In the data rows, the value 128 means zero.
What is the hidden score of each row? Scores go from 0 to 20, and 10 is about the middle. The score is a weighted sum of the row's numbers plus the product of two more (or one squared), each taken from its middle value.
[121 165 157 106 099 117 114 120 139 101 125 114 133 189 128 184 149 119 089 086] -> 10
[085 133 062 099 139 169 121 103 105 137 138 109 125 095 078 109 095 143 145 199] -> 7
[094 174 147 102 130 109 090 116 154 099 132 124 132 168 135 184 158 134 082 099] -> 9
[123 156 175 158 097 098 144 182 155 146 103 218 108 119 178 131 169 116 136 115] -> 11
[110 113 066 095 148 168 123 122 116 144 137 110 137 087 076 120 100 140 149 205] -> 8
[127 172 164 158 095 099 135 174 171 142 108 199 088 134 192 133 157 092 134 110] -> 11
[107 156 151 105 125 125 098 069 151 103 116 116 123 165 140 179 148 128 089 081] -> 14
[189 058 132 163 130 071 090 152 106 140 155 141 127 106 150 109 097 087 161 115] -> 9
[101 134 149 089 129 110 158 123 120 110 123 100 123 169 142 145 119 107 072 125] -> 13
[139 133 124 178 110 103 122 123 165 145 116 155 126 109 155 105 145 128 154 117] -> 8
[149 105 108 142 141 156 142 107 111 117 163 107 156 115 103 153 100 197 148 170] -> 8
[170 058 135 156 132 080 103 145 095 144 144 148 132 102 155 103 089 093 163 114] -> 16
[166 119 115 161 103 108 102 134 169 149 115 142 134 109 157 112 158 111 172 119] -> 7
[159 068 136 167 144 081 050 157 099 145 158 150 139 094 152 103 086 098 170 116] -> 17
[108 159 164 160 106 100 164 186 178 137 107 206 099 115 181 139 156 104 137 117] -> 14
[131 132 106 161 161 111 113 119 153 143 106 162 133 123 152 095 133 105 150 104] -> 5
[116 147 155 087 126 152 153 128 120 109 119 106 121 161 129 166 113 113 090 130] -> 9
[151 114 090 133 133 158 143 097 100 126 158 096 154 117 098 140 094 202 152 168] -> 7
[141 170 133 106 091 117 122 107 158 139 070 127 111 174 123 120 193 119 103 087] -> 9
[086 165 158 164 106 105 148 172 161 142 097 189 121 123 166 119 164 111 142 109] -> 11
[139 112 118 100 157 174 142 103 120 121 172 085 153 099 084 145 105 178 129 162] -> 9
[105 175 157 106 130 112 109 121 141 094 109 127 140 177 134 154 155 121 078 087] -> 10
[180 057 126 164 131 084 112 146 102 144 133 120 128 091 151 121 084 109 176 110] -> 11
[119 165 158 088 133 111 104 108 142 106 129 096 116 180 133 177 163 125 078 102] -> 9
[164 128 124 180 123 097 110 113 168 123 097 147 138 103 158 107 145 110 163 112] -> 11
[099 163 171 147 100 104 159 168 163 145 099 181 105 116 176 138 182 108 149 111] -> 9
[112 123 071 091 148 182 130 117 120 133 132 101 132 116 091 106 092 148 140 192] -> 8
[140 110 085 146 139 166 143 094 099 122 160 099 137 124 098 122 116 188 143 162] -> 6
[145 128 118 164 124 140 115 128 165 144 103 145 129 107 145 110 138 095 155 113] -> 10
[173 055 126 169 135 081 117 151 095 140 142 146 127 095 150 103 084 082 160 116] -> 14
[162 103 095 146 146 174 131 106 113 124 164 101 149 118 097 120 103 173 157 153] -> 6
[136 143 132 106 102 116 120 128 148 130 063 123 098 158 127 105 188 131 101 102] -> 10
[090 175 159 111 129 110 099 116 158 109 108 116 116 183 138 172 153 134 063 086] -> 8
[113 150 145 097 143 133 158 124 124 106 113 100 122 177 129 122 108 116 091 127] -> 11
[142 104 091 158 147 171 141 091 111 120 165 100 150 112 097 144 115 184 160 191] -> 4
[107 189 123 106 129 100 117 107 141 119 123 125 125 172 140 175 156 137 075 095] -> 19
[111 152 169 167 103 113 126 183 155 136 088 206 107 117 184 119 175 116 129 117] -> 12
[141 101 057 112 146 159 129 120 108 158 136 106 130 066 083 107 103 139 146 194] -> 8
[169 101 096 140 137 174 137 098 110 126 167 100 154 116 106 119 112 188 155 166] -> 6
[101 152 190 096 136 135 143 127 107 104 128 110 113 179 131 179 113 123 085 112] -> 9
[140 154 136 092 089 134 110 124 150 132 063 129 099 163 119 112 183 119 103 091] -> 11
[139 112 116 182 117 102 106 122 127 139 125 150 134 111 154 119 151 108 149 127] -> 9
[122 161 175 169 104 112 122 183 164 149 109 201 106 118 168 118 161 107 121 108] -> 10
[118 113 112 120 170 196 110 099 113 133 175 093 149 097 084 117 109 173 151 165] -> 8
[104 155 169 168 107 127 159 172 153 140 102 203 118 116 175 133 169 123 138 113] -> 12
[109 166 169 115 100 115 120 126 159 118 103 106 133 162 140 176 149 141 091 083] -> 11
[105 166 208 174 103 099 145 175 146 158 099 207 112 112 179 141 166 104 134 108] -> 16
[145 092 103 146 163 174 175 102 095 121 166 097 130 123 097 123 112 181 159 178] -> 5
[091 102 060 105 148 160 135 120 111 143 130 121 117 099 076 108 097 150 139 184] -> 9
[127 128 110 108 162 162 122 088 139 125 175 088 156 092 079 104 092 187 143 162] -> 9
[140 107 094 144 132 191 145 097 102 126 157 102 152 115 098 130 117 177 172 165] -> 8
[139 088 106 140 145 167 140 102 098 120 158 058 131 121 096 139 108 189 155 151] -> 5
[097 166 172 145 109 109 141 172 179 133 111 190 118 117 177 155 157 105 125 118] -> 11
[148 130 105 178 118 100 124 124 171 152 100 143 134 101 154 096 159 094 156 115] -> 8
[148 150 126 091 097 121 100 109 116 133 078 145 105 157 126 117 193 134 101 106] -> 8
[146 120 119 169 121 121 116 122 161 145 113 147 138 113 152 108 148 096 154 120] -> 9
[111 112 110 113 158 189 128 105 126 135 186 117 154 101 082 133 105 164 147 159] -> 9
[168 063 136 161 135 076 121 155 071 150 136 143 120 099 157 112 086 094 179 112] -> 12
[107 158 157 113 132 109 096 125 147 093 122 115 130 158 124 162 150 136 064 091] -> 11
[100 114 077 101 145 158 125 125 115 138 135 102 133 096 074 103 072 153 133 189] -> 10
[110 136 153 091 121 128 145 124 110 105 132 116 115 164 126 142 114 106 075 128] -> 11
[138 097 102 139 143 168 132 088 089 116 153 104 156 129 095 118 117 123 160 165] -> 15
[151 102 111 157 153 180 145 093 086 121 163 107 165 127 091 124 094 170 159 163] -> 12
[104 118 069 096 159 148 108 109 116 135 146 101 142 101 079 107 096 143 152 184] -> 7
[119 189 170 149 108 109 131 183 159 144 084 200 110 115 178 132 168 124 124 123] -> 9
[150 099 113 144 145 176 126 105 098 108 193 117 145 119 106 134 098 194 161 175] -> 6
[170 068 126 150 127 094 129 155 096 146 139 132 131 094 147 111 097 093 168 113] -> 11
[126 121 117 115 172 172 138 107 138 130 195 083 149 089 086 121 096 165 135 166] -> 10
[100 151 149 095 133 115 147 133 116 112 146 109 125 169 136 145 117 115 083 119] -> 15
[152 103 102 128 145 174 149 107 095 118 167 100 152 118 104 122 111 182 160 163] -> 7
[088 116 075 094 145 168 139 127 123 136 133 098 125 080 076 128 110 143 135 185] -> 10
[110 142 179 176 095 103 141 172 160 143 114 194 116 112 180 182 156 106 123 113] -> 12
[103 169 144 104 123 109 101 126 146 090 128 118 121 179 139 164 147 128 079 095] -> 13
[145 099 098 100 153 158 125 097 121 125 165 076 150 105 085 115 103 166 141 151] -> 9
[111 127 116 120 167 165 141 101 129 122 181 094 150 108 082 145 097 178 146 164] -> 7
[101 143 152 085 140 123 148 138 099 111 114 095 135 170 134 136 125 115 079 117] -> 11
[108 163 161 160 100 098 136 177 188 125 092 188 113 125 175 136 159 099 132 124] -> 12
[112 124 070 098 145 162 100 112 116 139 123 122 133 083 066 114 105 075 140 182] -> 13
[136 117 122 162 119 107 116 113 156 141 121 152 146 099 167 088 144 109 160 117] -> 13
[121 178 178 149 096 109 136 178 160 132 108 194 103 122 176 124 154 107 137 101] -> 10
[107 145 144 084 137 155 159 133 089 110 126 112 120 180 135 151 116 111 088 121] -> 8
[116 150 185 108 128 099 098 116 150 104 130 128 128 180 138 179 151 127 079 094] -> 9
[156 122 118 171 118 103 131 125 164 145 121 154 149 107 163 110 140 104 153 119] -> 9
[140 123 138 124 149 167 132 085 121 124 180 097 150 106 086 119 104 163 141 156] -> 11
[142 139 156 097 133 130 162 142 113 100 146 116 124 181 138 142 090 109 080 126] -> 17
[147 061 132 167 121 091 115 166 103 147 124 137 124 102 144 105 095 094 166 114] -> 16
[152 117 114 179 126 106 116 132 185 144 109 156 133 116 159 107 144 090 158 132] -> 7
[131 165 140 102 130 105 103 114 145 102 111 123 121 171 131 183 147 119 083 099] -> 9
[098 117 053 097 146 156 122 114 112 146 147 110 138 084 076 087 096 148 132 181] -> 11
[105 153 149 100 135 122 144 121 099 107 092 114 123 174 128 142 117 108 079 124] -> 10
[098 151 174 165 107 100 114 188 168 130 107 196 106 115 188 139 166 103 135 133] -> 9
[102 126 067 115 129 173 128 115 121 141 142 116 134 109 081 106 102 162 136 181] -> 10
[187 095 098 144 145 186 134 119 087 122 160 092 146 120 099 096 101 194 164 165] -> 6
[132 159 132 094 077 122 112 126 139 150 072 126 112 168 123 117 179 127 101 088] -> 10
[105 162 151 105 134 119 096 119 128 097 121 117 130 185 129 173 144 125 081 071] -> 8
[099 138 156 089 140 126 142 139 101 130 121 110 118 157 134 148 110 116 095 134] -> 7
[144 115 097 131 151 166 162 095 083 121 118 090 152 116 104 107 111 165 151 155] -> 9
[104 164 176 156 107 092 154 161 159 134 113 198 115 121 182 116 165 109 138 110] -> 11
[131 134 113 111 169 155 128 101 125 122 160 108 132 100 088 134 099 176 143 170] -> 6
[103 138 155 089 132 142 165 134 090 109 120 123 103 164 130 117 109 117 081 141] -> 10
[101 107 064 093 156 151 130 107 126 137 142 127 125 088 074 103 098 144 122 184] -> 11
[097 137 069 079 151 142 119 111 132 136 133 112 128 117 077 106 105 149 128 196] -> 14
[135 124 082 144 136 171 139 101 118 113 158 100 147 121 101 146 117 184 157 159] -> 7
[135 124 111 109 167 153 126 094 142 113 192 106 150 108 076 101 098 145 136 148] -> 10
[125 124 103 126 153 175 114 097 115 126 193 088 153 097 080 098 098 165 149 168] -> 7
[134 098 115 120 166 152 126 099 135 112 175 108 141 102 081 139 088 166 142 150] -> 10
[120 174 171 165 104 102 110 182 168 142 090 190 115 112 174 142 159 103 142 110] -> 9
[161 061 135 163 137 084 114 147 096 153 136 141 127 125 154 109 086 094 158 108] -> 11
[115 150 192 162 100 102 139 173 164 152 114 189 111 127 183 143 147 074 125 106] -> 11
[122 108 078 104 143 161 110 116 011 127 130 115 144 097 088 104 095 152 153 191] -> 19
[117 114 117 116 147 169 124 129 119 129 202 089 161 108 082 116 102 169 133 151] -> 12
[109 173 142 115 130 098 092 127 138 101 112 122 123 177 131 181 150 125 085 092] -> 9
[161 054 137 166 132 063 123 139 105 150 127 147 125 106 145 104 089 098 166 118] -> 16
[169 074 153 160 125 079 125 143 101 149 136 142 131 100 158 118 109 092 156 119] -> 14
[180 162 111 114 109 118 114 122 149 128 062 127 101 154 123 137 194 131 112 099] -> 12
[101 107 068 103 153 150 134 114 114 132 150 101 140 083 095 107 098 141 139 178] -> 10
[145 124 110 172 122 105 125 124 179 144 115 149 145 105 153 110 145 113 150 119] -> 9
[103 117 068 094 147 168 120 133 115 130 146 103 133 069 080 127 101 142 140 184] -> 10
[108 168 131 099 090 131 107 108 127 132 079 122 101 164 125 122 178 115 104 088] -> 10
[136 157 131 107 103 126 136 117 154 156 071 128 109 163 118 107 192 104 105 090] -> 9
[142 101 035 146 136 169 135 094 092 119 158 093 159 110 099 138 120 184 151 170] -> 9
[187 063 127 164 130 071 118 172 091 144 139 134 127 092 151 104 084 080 174 095] -> 10
[099 140 148 100 134 130 146 129 109 105 130 119 104 170 132 133 113 100 075 125] -> 9
[114 147 146 096 129 105 103 113 120 117 115 119 130 172 137 180 153 155 088 085] -> 7
[102 155 148 093 130 144 153 127 098 109 137 103 114 173 125 144 109 120 089 137] -> 9
[108 118 106 116 120 169 114 104 129 122 174 094 157 087 084 110 105 169 134 167] -> 14
[149 117 089 172 112 116 111 109 157 138 101 148 135 107 159 066 166 114 158 094] -> 10
[127 139 146 053 125 141 166 142 091 100 112 103 109 174 134 147 115 141 066 122] -> 16
[142 161 134 107 096 126 108 110 139 134 076 119 097 155 123 091 187 120 098 094] -> 8
[174 065 129 173 133 085 131 145 095 148 147 151 147 099 158 108 081 103 160 111] -> 13
[146 161 136 107 092 118 117 132 154 139 098 128 105 176 127 130 183 119 104 085] -> 15
[155 055 124 170 125 054 136 147 098 136 132 141 118 097 149 112 083 052 162 109] -> 15
[109 156 173 163 104 113 138 171 156 147 098 199 105 105 183 146 166 120 133 123] -> 10
[098 153 167 165 101 114 124 184 157 125 107 187 099 119 180 154 163 102 145 112] -> 9
[149 110 111 184 147 179 121 104 126 120 146 098 145 104 096 110 100 191 165 162] -> 10
[110 157 169 160 106 100 132 193 174 146 108 219 117 119 174 095 169 076 147 122] -> 11
[103 162 149 110 123 106 099 120 151 119 109 127 146 172 134 178 155 145 082 090] -> 9
[142 125 109 180 120 100 116 125 166 155 099 153 137 103 158 115 154 121 151 104] -> 8
[116 141 152 103 103 133 116 106 161 137 073 122 113 142 134 116 190 121 104 094] -> 16
